Named turns come first, each shown by rows before and after it. Which turns, in which order, take the first row of each pair that follows to the second? Write the first one first, as in the answered first pair.
K_232 (before -> after):
16 2 16 51 -11 17 14 20 11 11 -15 25 -10 -1 43 2 38 -30  ->  28 -6 -30 17 -13 46 41 12 -23 20 -17 -3 -25 -5 42 18 17 -17
-26 10 23 49 9 -13 8 -4 0 -13 38 15 -15 11 -30 -37 4 12  ->  -20 5 -16 35 6 12 13 -7 -26 -1 51 -7 -23 4 -23 -35 4 21
-11 -4 -10 36 -10 12 7 0 -10 16 9 11 -37 7 2 -2 15 1  ->  -12 -7 -18 12 -14 25 26 -12 -24 10 4 -2 -28 3 -6 19 -8 3
K_502 (before -> after):
-36 3 29 1 -19 -16 15 -1 36 -31 5 22 -3 5 6 7 4 -3  ->  -21 18 18 20 -2 -20 -7 -3 38 -40 14 18 3 -9 22 -15 19 -2
16 6 -10 -4 27 -51 -44 10 -10 -34 -10 -6 35 -8 0 -56 12 9  ->  30 5 -45 1 16 -12 -36 15 -44 -4 -3 -27 1 -11 27 -48 19 9
-46 -23 -7 -10 -9 -23 14 -22 1 -19 -2 19 10 3 -29 -9 -32 0  ->  -38 -6 -11 3 16 -35 -11 -16 10 -26 -4 16 23 -5 -15 -34 -15 -1
K_828 (before -> after):
3 -9 -5 4 -15 -8 5 -14 7 -10 -3 -2 -5 15 -4 2 -6 -14  ->  3 -6 -15 8 -16 -4 5 -15 6 -5 -2 0 -5 16 -2 5 -4 -15
-8 8 -8 -2 22 -18 -20 -2 -4 -10 5 -9 5 -13 4 -28 6 13  ->  -9 5 -8 -1 22 -4 -10 -3 -13 -3 10 -17 -13 -8 7 -30 6 17
-21 3 -7 39 -9 9 12 -3 -21 4 17 -6 -56 -10 2 6 14 21  ->  29 -6 -18 -31 15 -8 -2 -3 -11 -25 -25 -31 20 -22 16 24 -2 -3
K_380 (before -> after):
0 -3 32 -4 5 -18 9 2 20 -13 -8 4 23 -4 -15 14 -9 -6  ->  -6 -1 33 -1 7 -20 5 0 17 -7 -1 4 19 -3 -16 9 -11 -5
-3 -6 28 14 -17 -3 -1 -13 12 -2 -11 11 20 -16 -26 4 -40 16  ->  -1 -8 28 7 -20 -1 4 -11 9 2 -13 8 17 -16 -25 3 -42 9
40 -3 11 -12 -15 5 -14 -31 40 -18 -29 -18 13 -12 22 -11 9 -7  ->  34 2 15 4 -8 -7 -23 -30 49 -14 -15 -9 2 -10 18 -23 17 -3
Then:
Each pair is 2 to 3 turns apart.
-26 6 32 54 -5 -5 4 12 14 -8 23 41 -17 9 -2 -11 9 -6  ->  -14 10 8 65 1 14 -5 16 1 3 27 26 -36 2 20 -20 22 -10 : K_502, K_502
-42 -5 41 14 -30 -21 17 2 10 11 5 28 -9 22 -29 12 -14 -7  ->  20 -7 16 -33 7 -36 -16 10 15 -15 -22 -5 59 1 2 0 -5 -25 : K_502, K_828, K_828
77 -6 -45 -18 24 11 -9 -3 -35 11 -5 -40 17 -14 36 1 16 -14  ->  28 -31 36 -45 -6 -38 22 -20 8 -13 -20 -11 48 7 -30 33 -32 -20 : K_502, K_502, K_502
-43 -9 38 29 -48 -22 33 -14 -5 15 17 38 -32 24 -45 21 -22 9  ->  -8 6 -56 9 -13 19 23 -18 -62 24 39 -14 -41 4 -14 -17 -9 39 : K_502, K_232, K_232
-1 16 -66 -34 -12 37 17 -19 -23 -12 9 -18 -5 2 14 6 -14 32  ->  -51 20 15 22 -32 -3 9 -18 29 -19 28 40 -13 20 -10 -6 3 21 : K_232, K_828, K_232
